In the rows, 128 means zero.
One turn sends every row of this set to another row. A few are shown first. Where does it send the rows asked after them?
vara: [125 137  92 118 161 106 129 144 110 135 101 154 118 131 110 124  80 143
 120 134 119 138 136]
Laf: [140  88 133 121 130 133 127 131 109 155 152 130 126 175 135 129 168 117
 112 121 122 118  75]
vam: [120 146  92 167 150 127 104 138 110 125 148 170 124  95 122 132 126 105
 165 116 123 122 136]
dal: [140  92 106 145 145 111 112 126 112 123 150 121 107 140 154 120 160 134
 118 107 116 122  68]
popo: [115  97 133  99 140 104 111 142 134 145  87 102 121 121 144 156 158 116
 128 143 121 156 106]
fub: [153 113  99 134 135 132 163 172 121 164 131 135 124 126 162 132  82 106
 153 123 108 129 127]
riteb: [145  56 124 120 110 130  95 134 117 129 145 123 121 143 114 130 126 122
 106 105 108 119 131]
duta: [138  64 137 122 127 137 103 138 118 130 168 144 130 149 136 124 157 131
 119 126 117 126  90]
zulav: [ 95 137 128 157 145 101 120 139 132 155 120  92 114 100 116 126 160 105
 154 103 118 148 101]
vinuk: [117 116 160 121 143 132 125 176 132 164 101 130 147 135 102 121 167 107
 154 122  98 134 118]
dul: [145 179 126 116 129 139 128 145 129 133 151 125 120 112  92 140 165 112
 115 147 149 116 136]
mep: [134 134 133 121 119 136 107 136 149 123 152 168 116  81 126 127 159 134
 140 134 136 121 160]
garob: [122 193 113 149 146 130 119 140 109 126 146 133 140 131  98 133 149  93
 133 135 140 113 131]
babog: [163 150 101 125 156 120 157 134 127 156 122 140  94 132 115 152 147  79
 130 140 125 114 129]
pelof: [141 119 119 128  88 171 158 133 111 134 124 115 131 134 125 126  93 104
 136 142  90 126 156]
Kopot: [146 145 110 129 116 126 160 145 125  88 119  97 120 106 137 140  83 137
 121 140 108 127 128]
zosa: [136 111 128 134 131 124 105 128 117 104 154 108 123 151 141 110 182 132
 102 121 117 118  81]
Zin: [117 164 119 113 133 135 120 137 118 131  92 151 139 141 113  88 120 146
 115 130 116 127 158]
vop: [131 128 131 138 110 148 145 127  85 136 182 104 117 125 166 112 124 105
 128 116  85 144 118]
Busu: [119  97 151 121 154 113 121 187 135 158 117 139 138 114 101 145 136 118
 156 125 106 145 107]
fid: [112  93 136 104 132 119 103 135 137 139  82 108 130 119 150 139 171 117
 135 138 113 151 120]
rut: [121 143 132 120 125 110 107 156 142 122 146 172 149 116 130 134 152 107
 138 150 125 131 168]
Saz: [134 160 115 137  98 140 166 127 126 121 101 113 124 109 163 109 114 144
 138 114 103 118 133]
sura: [ 99 121 131 155 147 116  99 147 132 118 127  86 117  99 102 120 157  95
 146 121  98 145 119]
lil: [157 132 154 115 143 136 160 163  96 114 155 128 128 140 173 122 118 125
 121 127  79 127 110]
vinu: [154 121  86 147 143 139 120 135 123 150 130 169  91  91 129 133 138 107
 160 117 116 116 139]
Mezu: [139 144 102 128 150  93 141 148 126 159 124 169 125 140 139 147 139  78
 144 142 122 127 142]
Neda: [124 130 124 118  80 146 169 136 115 158 142 126 132 114 131 145  84 141
 137 130 129 135 131]
dol: [131 176 119 143 131 130 174 139 126 139 138  78 125 139 142 124 112  96
 126 124 136 116 122]
Lamop: [104 121 101 132 135 130 104 114 116 125 125 140 116 128 104 106  92 117
 121 139 107 143 174]
tus: [151  97 107 132 141  99 118 138 111 125 124 110 106 133 126 139 119 147
 105  82 127 112  85]
mepod: [103 119 142 132 144 163 104 127  99 148 102 106 134 115 102 144 149 127
 148 115 134 133  84]
zim: [109 102 133 137 156 168  99 131 100 136 101 106 127 115 101 147 137 116
 151 121 121 130  89]
Vog: [135 148 149 111  96 157 139 173 137 128 147 117 164 129 138 110 123 125
 125 140 127 126 155]
razu: [145 115 130 128 115 134 101 129 120 109 116 105 129 145 125  99 163 142
  98  87 115 100 117]
segi: [137 101 131 112 100 115 130 123 113 172 134 114 126 161 119 130 147 129
  99  90 137 115 106]
vuf: [149 137 157 116 132 134 160 158 100 124 158 140 132 126 180 116 124 143
 128 117  89 131 106]
Saze: [121 119 117 158 121 146 124 143 138 101 155 118 124  88 161 106  95 128
 155 114 113 125 151]
tef: [ 96 161 107 123 126 108 136 108 110 165 121 131 117 144 105 114 103 125
 115 127 140 143 146]
led: [127 135 136 132 111 138 145 135  86 130 196  99 118 119 158 125 118 112
 120 124 101 149 112]

mep goes to dul
Saze goes to Vog
vara goes to Lamop
Where do these go?
vam goes to rut
Kopot goes to pelof
sura goes to vinuk
zim goes to fid
zosa goes to Laf
vop goes to vuf
razu goes to segi

